A single turn carries every row of the set below to another of its rows. Some are shown first; where does it send the rows asked next?
tura: [-10  -8   0  -6   4   3  -1   3   0  -3  -9   6  -3  12  10  -5   0   8
  -1  -7  -3  -4  -8  -1   1   5  -1   2  -2   2   0  -5  10  12  -7  -4
  -2  -5   8   4   2   7  -3   3  -2  -4]
suti: [-10  -5   5  -6   3   8   5   1  -2  -2 -11   0   0  12   7  -5   2  11
   1  -9  -6  -4  -2  -2   3   9   0   5  -3   3   1  -1   8  10  -6  -6
  -3  -3  11   3   0   6  -6   6  -3  -3]
Dezi: [-5  1 -5 -7 -3  3  6  0  5  3 -3  1  1 19  5 -8  3 -2 -5 -5 -5 -1  1 -7
  4  6 -2 13  2  5 -1 -6  5  7 -6 -2 -4  4  0  0 -5  5 -4 -5 -5  4]
bimi: [ 1 -3  1 -3  0 -5 -4  3 -4  5 -3  1  3  0  3  4 -4  7 -3 -1 -8 -2 -1  6
 12  8  1 -4 -6  5 -3 -7 -2 -3  5  3 -4 -3  1 -2  2  0 -8 -4  0  4]
Zape: [-1 -4  1 -1  4 -5 -5  1 -4  3 -6  5  7  1  5  2 -1  8 -2  0 -5  0 -4 12
 10  8  3 -3 -5  3 -3 -9  2  2  4  3 -3 -6  1 -1  1  0 -6 -3 -1  0]
gatub: [ -6   0  -6   1   0   2  -3   3   3   0  -9   9  -1  12   9  -8   0   7
   6  -9  -8 -10   3  -1   8   3   4   6  -3   4   2  -8   5   1  -1  -4
 -10   6   0   4  10   7  -2  -2   3   9]
mar: [ -2  -2  -3  -6   2  -5  -2   3  -2   4  -4   3   6   3   6   3  -3   6
  -1   1  -6   0  -2   8  12   7   4  -3  -6   4  -5 -10   3   0   5   6
  -4  -2   2  -1   0   3  -9  -5  -1   3]
Sute: [-2 -4  1 -4  4 -5 -1  0 -4  5 -3  0  6 -1  4  3 -5  5 -4 -2 -6 -2  0  5
  9  9  0 -5 -5  3 -5 -5  0  1  3  2  0 -3  3 -3 -2  0 -8 -2 -2  2]
depe: [ -1   2  -1  -1  -1   1  -1  -4   5  -2 -12   7  -2  14  11  -6  -3   9
   6 -13 -13  -4   0   0   9   8   5  11  -3   3   3  -2   6   2   0  -3
 -10   6   1   1  11   5  -1  -5   1   8]
Mados: [ -4  -6   2 -10   4   3   3  -3   1  -4 -12   1  -4  12   9  -4  -3  10
   1 -10  -7   2  -7  -2   2   9  -1   7  -1   3   0   1   9  12  -7  -2
  -2  -3   8   1   2   6  -1   0  -4  -3]
Vegi: [  1   0  -4  -4   5  -4  -4   6  -2   4  -4   0   0   2   6   1  -2   6
  -2   1  -4  -3  -1   9  12   7   1  -2  -2   1  -4  -6   4   1   4   4
  -1  -2   2  -1   1   4 -12  -3  -1   4]
geve: [ -5  -2  -3   0  -3   2   0  -1   2   1  -9   7  -1  13   8 -14   3   5
   3 -10  -9  -5   2  -2   7   4   5  12   3   5   3  -6   7   7  -2  -6
  -8   9   0   5   6   4  -1  -4   1  10]
Zozu: [ -2  -2   0   0   6  -5  -3   3  -3   5  -3   6   3   3   7   1  -4   5
  -2  -4  -4  -2  -2   9  12  10   2  -4  -2  -1  -6  -3   8   3   4   4
   1  -2   1   2   0  -1 -10  -3   2   7]
suzup: [  1  -4   5   4  -3   0   0  -5   1  -1  -7   4  -7  13   2   1   2  12
  -6 -11 -13   4  -6  -4   3  10  -3   8  -4   5   3   4   3   2  -4  -2
  -2  -2  -6   4   9  -1   2  -3  -1   6]
Zisuf: [  0  -3   6   9  -5   0  -2   3   0   0  -2   2  -3   5  -1   1   4  10
  -3  -5 -12  -2  -2  -6   0   6  -1  10   1   5   1   4  -2  -1   0  -5
  -7  -1  -2   2   7  -5   1  -2  -3   1]
Kif: [ 2  2 -5  3  1  6 -4  4  3  2 -2  0 -5 11  6 -1  3  7 -2 -2 -4 -4  0  3
  1  7 -6  6 -5  5  3 -9 -5  2 -9 -7 -7 -3 -2 -3  5  6  1  1 -2 -6]
geza: [  2  -1   0   4  -5   5  -4   2   1   1  -4   0  -6  12   8  -7   7   7
  -4  -4  -6  -1  -2   4   3   9  -3  12   0   5   5 -10  -2   7 -10  -9
  -8   0  -3  -3   6   4   0  -1  -3  -3]
dus: [-7 -3  6 -1  3  2  4 -1  0 -5 -6  2  4  9  6 -3  1  3  0 -4 -5 -2 -4 -6
  0  5  0  9  4  1 -2  2  7 10 -1 -4 -3 -4 11 -1 -4  2 -3  3 -6 -7]
zusag: [ 1 -2  0  0  6 -3 -2  3 -4  4 -2  1  1  1  5  3 -3  6 -4 -1 -3 -1 -1  8
 10 11 -2 -5 -3  0 -6 -2  4  2  2  1  3 -3  1  0 -2  0 -9 -2  0  5]
Pota: [ -6   2  -1   4  -1   6   0   1   2   2 -11   7   3  13   7  -7   4  10
   6 -12  -9  -8   7   3   7   9   6  10  -5   3   3  -3   5   2  -1  -6
 -10   6   1   5   8   1  -2  -1   1   8]
saz: [ -5  -5   7   4  -4   3   0   1  -1   0  -5   1  -5  13  -2   1   9  16
  -6  -8 -11   0  -4  -4   2   7  -1   6  -6   7   3   3   2   0  -5  -3
  -4  -2  -3   8   6   0  -2   1  -1   6]
naren: [  2  -1   3   3  -4   5  -1   7   1  -5  -5   2  -3   8   7  -1   5   7
   1   0  -5   0  -3   3   1   6  -1  12   0   5   1  -6   0   4  -2  -4
 -11  -6   5  -3   4  -1  -1  -1  -5 -12]
ponu: [ -2  -7   4   5  -7   0  -3   0   1   2  -2   5  -6  13   2  -6   7   9
  -7 -10 -10   1  -3  -5   3   8  -1  10   1   7   2  -1   2   4  -5  -6
  -3   5  -7   5   5  -2   1  -4   0   9]
rekat: [-5 -7  2  8 -2  0 -4  0  0  2 -3  9 -5 12  1  0  4 12 -8 -8 -8 -1 -7 -4
  1  7 -2  3 -5  5  1  1  4  2 -4 -4 -2 -1 -6  8  6 -2  3  0  2  7]
nup: [ 0  3 -1  3  0  8 -2  4  3  3 -6  0 -1 13  6 -2  9 10 -2 -4 -4 -1  3  8
  1 11 -1 12 -6  3  4 -6 -1  4 -9 -4 -9 -5 -1 -2  4  3 -1  0 -6 -8]
bem: [-6 -8  5 -5 -1  4  1  0 -1 -1 -8  1 -5 12  8 -9  2  4 -5 -9 -5 -2 -6 -3
  1  8 -3  8  3  4  2 -5  7 14 -9 -7 -1 -4  6  0  0  5 -3  2 -3 -3]
feniz: [-8  3 -4 -5  1  3  5  1  7  4 -3  0  4 21  1 -1  7  4 -4 -5 -8 -1  2 -6
  4  6  2 13 -4  4  0  0  5  1 -5  4 -6  1  1  5 -4  6 -7 -4 -6  5]
non: [  3   1  -2   0   4  -4  -3   4  -3   4  -2   0  -1   2   4   4  -3   6
  -3  -1  -6  -3   0   7  12   8  -1  -3  -3   2  -4  -5   2  -2   5   1
   0  -1  -2  -1   1   1 -10  -3   0   8]
gafev: [ -4   0   2   8  -4   1   1   1   1  -5  -8  10   5  10   5  -6   2   7
   6  -6 -10  -4   0  -2   6   3   8  12   2   3   0  -1   7   3   7  -3
 -11   4   2   5   6  -3   0  -2   1   5]
vir: [-3  4 -5 -7  2  0  5 -5  8  0 -3  1  1 20  6  0 -1  4 -2 -7 -9  4  0 -7
  5 10 -1 13 -3  3 -3  1  5  3 -4  3 -5  5  0  0 -1  6 -3 -7 -5  5]
rig: [ 6  2 -2 -1  1  5  1 -1  3 -2 -9 -1 -6 12  7 -1  0  9  0 -5 -8  3 -1  5
  3 10 -4 12 -4  4  4 -5 -1  3 -8 -4 -7 -4 -1 -6  7  5  3 -3 -5 -7]
gel: [ -6   3  -1  -4  -3   2   5   5   7   0  -3   2   4  13   3  -2   0  -1
   2  -5  -9  -4   3 -10   4   3   2  13   2   4  -2  -1   4  -1   3   2
 -10   2   5   0  -3   0  -6  -5  -5   1]
madeg: [-8  3 -7 -4  3  2  4 -1  6  4  1  4  4 19  4 -1  0  1 -5 -4 -5 -3  1 -8
  3  7 -4  7 -4  3 -4 -2  5  3 -5  0 -2  3 -1  3 -5  6 -3 -2 -3  5]
fiv: [ 1 -3 -2  0  5 -4 -6  6 -3  4 -6  4  0  0  5  1 -2  7 -1 -1 -3 -2 -1 13
 11  7  2 -3 -2  0 -3 -6  6  1  4  4  0 -5  0  1  4  0 -9 -3  0  4]
sufun: [-3 -4  1  0  5 -6 -3 -2 -4  6 -4  5  9  2  5  1 -4  7 -2 -3 -7 -1 -1  8
 10 10  4 -4 -5  1 -5 -4  3  2  5  3 -1 -1  1  0  1 -1 -7 -3  0  5]

Mados -> vir
gel -> gafev
mar -> sufun
Where do these go?
Vegi -> Zozu
madeg -> gatub
suti -> feniz
bem -> Dezi

